0: {61, 48, 51, 47, 35, 53, 10, 51, 67, 59, 51, 75}
1: {52, 46, 39, 79, 57, 33, 49, 54, 49, 51, 39, 66}
2: {44, 49, 27, 66, 48, 57, 46, 47, 52, 41, 51, 81}
3: {22, 50, 31, 45, 16, 67, 68, 26, 55, 53, 48, 54}
4: {51, 22, 48, 40, 60, 48, 63, 61, 77, 55, 60, 30}
5: {39, 35, 44, 52, 43, 29, 49, 62, 75, 61, 66, 57}
6: {51, 52, 51, 42, 51, 37, 6, 58, 75, 53, 39, 66}
7: {32, 64, 65, 69, 66, 15, 53, 55, 69, 46, 44, 51}
8: {37, 39, 65, 63, 50, 36, 62, 58, 50, 62, 53, 37}
9: {19, 42, 57, 58, 43, 49, 43, 50, 5, 33, 37, 37}
10: {69, 85, 64, 57, 27, 31, 45, 49, 43, 40, 56, 50}
11: {69, 43, 56, 40, 39, 31, 2, 51, 77, 56, 38, 58}
12: {51, 29, 38, 61, 34, 72, 58, 38, 52, 64, 55, 71}
13: {33, 76, 46, 35, 53, 29, 63, 40, 39, 39, 59, 59}
14: {48, 53, 29, 45, 53, 58, 50, 51, 41, 39, 49, 85}
15: {46, 56, 68, 34, 33, 57, 54, 55, 31, 42, 69, 46}
16: {48, 53, 37, 31, 36, 53, 30, 16, 73, 92, 58, 50}
17: {59, 56, 72, 67, 26, 42, 66, 65, 42, 24, 66, 50}
18: {57, 61, 57, 51, 73, 41, 81, 44, 25, 34, 18, 48}
19: {53, 46, 49, 35, 42, 75, 68, 49, 50, 55, 40, 38}

{72, 55, 31, 40, 60, 69, 45, 48, 34, 46, 33, 37} >> 19 14
{43, 45, 43, 63, 28, 70, 51, 58, 62, 71, 60, 56} >> 12 5
{29, 41, 57, 48, 61, 52, 47, 56, 43, 56, 39, 50} >> 8 19
{52, 49, 42, 45, 48, 44, 49, 39, 30, 24, 30, 22} >> 9 18
{47, 36, 55, 47, 64, 46, 53, 45, 30, 63, 51, 36} >> 8 19
{36, 47, 45, 64, 45, 74, 48, 43, 59, 58, 25, 46} >> 19 12
{43, 60, 54, 82, 62, 28, 56, 42, 97, 43, 37, 54} >> 7 1
{42, 32, 56, 62, 72, 55, 70, 81, 32, 60, 50, 13} >> 8 4
